In the rows, 128 means zero.
Each path below is one point turned by a fixed rotation once a step. After each direction that follows a path, write how fast that rotation turns it, in degrees per step (0 if it stays still).
Each turn is a multiple of 5 degrees from 10 to 175, or 0.
Each row of a path follows its step; steps can be skipped.
Path 1:
step 3: [143 138 140 130 132 124 130 132 114 121 116 118 141 126 123 138 139 131
 121 132 122 127 120 126 133 131 114 141 132 130 125 137 133 140 128 134
 133 131 133 137 131 120 125 131 116 125 110 119 124 133 125 144 121 137
 145 121 126 116 123 115 142 116 133 123 131]
step 15: [130 117 123 137 137 121 142 118 128 117 127 134 129 141 118 137 128 134
 126 128 119 125 124 121 124 124 109 130 131 115 124 118 127 113 133 131
 136 128 139 132 119 126 140 119 127 116 127 135 122 108 123 133 117 120
 142 123 139 121 129 117 141 126 133 124 124]
step 16: [132 128 137 143 122 119 132 124 117 124 126 127 141 132 122 139 130 133
 124 144 128 133 113 122 135 134 119 129 134 125 120 129 145 119 123 109
 125 130 136 135 120 140 118 115 125 130 135 121 132 108 136 134 127 126
 131 125 130 123 127 108 131 134 128 116 138]
step 29: [132 131 130 134 128 123 127 122 124 123 135 122 123 125 136 139 131 113
 125 118 111 125 117 128 134 134 117 132 149 132 126 129 136 116 137 124
 147 135 134 129 130 132 119 122 123 125 117 116 122 125 129 116 128 141
 142 122 141 116 135 112 130 119 125 113 125]
step 37: [133 136 128 123 130 136 133 120 137 123 125 133 131 127 126 130 128 114
 123 129 118 113 113 133 132 137 115 130 147 125 122 114 130 123 130 127
 134 136 130 139 115 130 120 127 133 120 126 120 112 116 126 139 137 129
 127 126 139 115 128 121 139 120 151 118 125]
step 39: [137 135 124 133 144 127 135 127 116 126 115 115 130 125 128 144 141 132
 119 124 119 122 122 130 131 132 112 132 139 137 131 135 142 134 126 133
 133 129 128 135 130 142 112 131 116 127 123 117 114 131 128 130 132 126
 144 140 126 128 128 126 134 125 121 107 129]
step 40: [144 139 128 132 138 129 130 126 129 131 122 122 132 147 125 126 127 136
 134 133 122 118 128 133 125 135 120 133 150 122 128 128 130 136 140 132
 141 140 131 128 145 123 126 126 128 120 131 121 115 125 123 141 136 134
 146 125 132 130 139 117 131 123 145 115 115]
step 41: [136 148 130 127 125 136 140 118 134 127 119 118 131 157 128 134 130 136
 121 138 121 122 112 127 118 128 113 126 135 126 127 126 129 125 127 132
 141 128 139 135 128 122 131 127 123 120 118 129 139 110 127 134 122 132
 122 139 129 126 134 119 132 132 120 119 129]
step 45: [128 128 118 121 136 129 148 130 119 115 115 125 121 137 117 141 129 125
 134 139 129 125 117 128 128 132 126 141 135 128 118 123 134 136 121 128
 125 134 123 140 117 135 134 125 128 116 128 116 130 121 122 146 138 119
 126 132 134 124 120 105 141 121 134 120 125]
Directions:
[129 128 128 128 126 129 125 125 130 131 128 128 131 127 126 125 129 128
 127 125 128 128 129 131 129 126 127 129 128 125 130 128 126 128 128 128
 125 132 130 130 127 126 127 127 126 125 128 131 126 127 132 133 124 129
 130 127 125 128 131 126 127 126 131 130 132] | 115
[126 127 128 128 129 129 128 131 127 127 130 127 125 127 131 128 131 130
 130 126 126 124 129 128 127 127 125 126 128 128 128 130 131 125 131 129
 129 132 128 127 122 130 126 124 129 125 128 130 126 129 131 129 128 129
 126 129 128 130 124 133 128 126 130 128 126] | 145
[129 126 128 129 131 124 125 127 130 130 131 128 127 130 129 127 125 130
 130 128 127 126 127 129 126 127 127 131 131 128 127 127 130 129 128 123
 126 130 127 121 129 129 129 126 128 129 128 127 130 132 128 124 126 128
 130 127 128 129 131 126 126 127 132 129 127] | 170
[132 129 127 126 122 129 130 127 130 131 128 127 129 126 127 125 126 130
 127 128 129 127 131 125 125 127 126 127 129 129 131 126 128 128 128 129
 126 129 129 125 128 126 123 126 131 128 129 125 128 126 129 127 132 128
 127 123 130 128 125 126 128 129 127 126 128] | 120
[129 125 127 125 129 128 129 128 126 128 127 129 126 126 128 129 127 126
 127 129 125 129 128 132 129 131 130 126 131 131 129 125 126 126 127 125
 125 129 124 132 124 127 128 128 127 126 127 124 129 132 130 129 129 126
 125 123 130 128 130 128 126 127 128 130 129] | 40
[124 128 128 129 127 131 130 126 131 126 129 127 128 127 128 132 125 124
 127 126 127 126 125 128 126 130 126 127 128 127 126 131 125 131 130 130
 126 128 129 127 128 126 126 125 130 129 130 132 131 128 131 126 127 124
 127 126 131 125 131 129 131 129 128 128 128] | 80
Path 2:
step 5: [128 123 127 137 123 143 137 134 129 129 112 134 132 139 129 136 119 122
 140 128 129 139 130 131 126 123 118 125 133 137 133 139 139 118 119 122
 125 133 143 138 129 126 138 130 126 127 148 124 124 138 123 116 104 129
 117 130 124 111 130 129 131 136 134 127 143]
step 9: [125 129 124 130 137 132 120 140 122 143 129 136 114 132 110 137 123 119
 136 123 127 127 114 138 136 115 112 138 134 139 123 135 135 113 120 127
 124 125 127 139 129 125 122 134 129 128 139 120 123 132 128 142 112 134
 127 128 138 125 151 123 129 124 133 132 122]
step 26: [128 131 135 128 127 128 134 134 141 133 133 132 130 139 116 122 120 113
 130 127 135 129 131 119 126 128 116 122 138 137 135 131 138 107 115 118
 120 148 122 133 132 114 142 121 124 136 123 119 124 125 115 138 119 136
 126 121 121 134 147 128 140 134 124 136 133]
step 31: [126 132 138 136 119 126 145 144 128 128 129 128 138 129 138 140 124 117
 138 130 128 128 129 130 136 115 131 133 131 104 134 133 127 122 123 130
 126 118 128 118 110 128 131 117 121 122 120 117 141 134 125 118 112 122
 127 141 123 140 130 128 143 115 121 124 127]
step 35: [114 138 124 135 117 121 134 136 124 137 116 117 124 138 129 141 116 130
 143 122 136 127 142 130 127 117 119 123 135 119 143 134 136 129 127 128
 113 121 120 134 111 122 136 143 127 127 126 120 130 142 120 124 119 134
 116 127 134 126 117 124 126 139 126 141 130]
step 38: [122 138 139 135 121 131 141 133 125 123 108 124 129 146 115 124 119 132
 128 135 131 128 132 145 121 126 117 113 134 134 137 129 134 119 118 125
 127 133 128 122 135 126 141 134 117 121 143 122 125 126 128 127 131 130
 125 115 124 138 138 134 136 128 153 137 134]
step 44: [134 127 129 132 123 118 143 122 131 128 117 133 142 123 135 136 123 112
 138 120 123 123 122 112 130 127 130 124 144 122 116 136 139 101 119 128
 133 133 137 130 123 122 129 129 118 132 131 130 120 131 122 129 105 123
 119 124 124 134 128 132 132 142 121 122 127]
step 46: [129 135 131 131 146 141 139 133 114 137 133 128 129 123 128 127 121 113
 135 123 123 140 123 126 122 140 126 119 139 122 132 127 124 116 123 129
 128 114 131 129 122 133 119 129 122 129 135 128 132 139 130 119 127 123
 123 145 118 149 132 134 142 104 127 119 134]
step 47: [110 122 126 120 129 131 128 129 123 130 121 131 132 132 136 122 122 117
 140 110 141 137 132 120 114 136 123 128 137 137 139 120 137 126 122 126
 115 136 137 142 111 124 148 126 117 121 122 127 138 138 129 122 109 131
 123 127 127 138 123 136 134 123 130 132 127]
Directions:
[128 131 129 126 128 125 129 125 127 128 123 126 129 126 129 126 126 129
 126 127 131 128 128 129 128 127 126 127 126 129 130 128 129 129 126 130
 127 129 128 130 130 127 129 125 126 130 126 126 127 128 132 133 127 124
 130 130 125 131 126 127 123 128 126 130 129] | 80
[125 126 129 130 128 128 132 127 129 127 132 128 129 128 131 125 132 129
 128 129 128 125 128 132 125 125 128 131 126 129 128 127 125 129 129 126
 131 130 128 124 129 131 130 130 125 125 127 127 128 130 131 128 128 125
 130 125 127 128 130 127 129 124 127 130 128] | 155
[128 125 132 127 127 127 128 124 129 127 130 128 126 128 123 127 126 128
 130 126 124 125 126 122 127 129 132 128 129 133 133 128 127 127 128 126
 129 129 131 127 130 126 129 126 128 127 127 127 126 127 127 126 124 126
 130 127 128 126 127 129 126 129 126 127 127] | 100
[130 125 127 127 130 128 127 125 128 126 129 128 127 129 128 127 129 127
 125 129 132 132 128 124 126 128 126 131 132 124 129 129 126 125 128 127
 126 132 130 126 129 129 130 128 131 129 128 130 130 132 129 132 128 127
 128 124 130 128 125 130 129 129 127 127 127] | 100
[126 126 124 126 127 125 127 129 129 125 124 132 129 128 131 131 131 128
 126 127 127 124 129 129 127 129 132 130 132 126 129 125 129 130 129 130
 127 126 126 129 129 126 126 129 129 125 127 127 127 129 128 129 124 127
 129 126 127 129 125 128 131 129 126 127 125] | 90
[131 125 129 127 125 127 128 127 124 127 126 127 127 128 129 127 126 126
 129 123 128 126 128 128 127 124 126 130 131 130 127 128 125 128 133 127
 127 127 124 132 128 129 128 127 129 123 128 129 129 127 127 130 130 126
 126 130 133 126 128 127 126 127 128 130 127] | 55
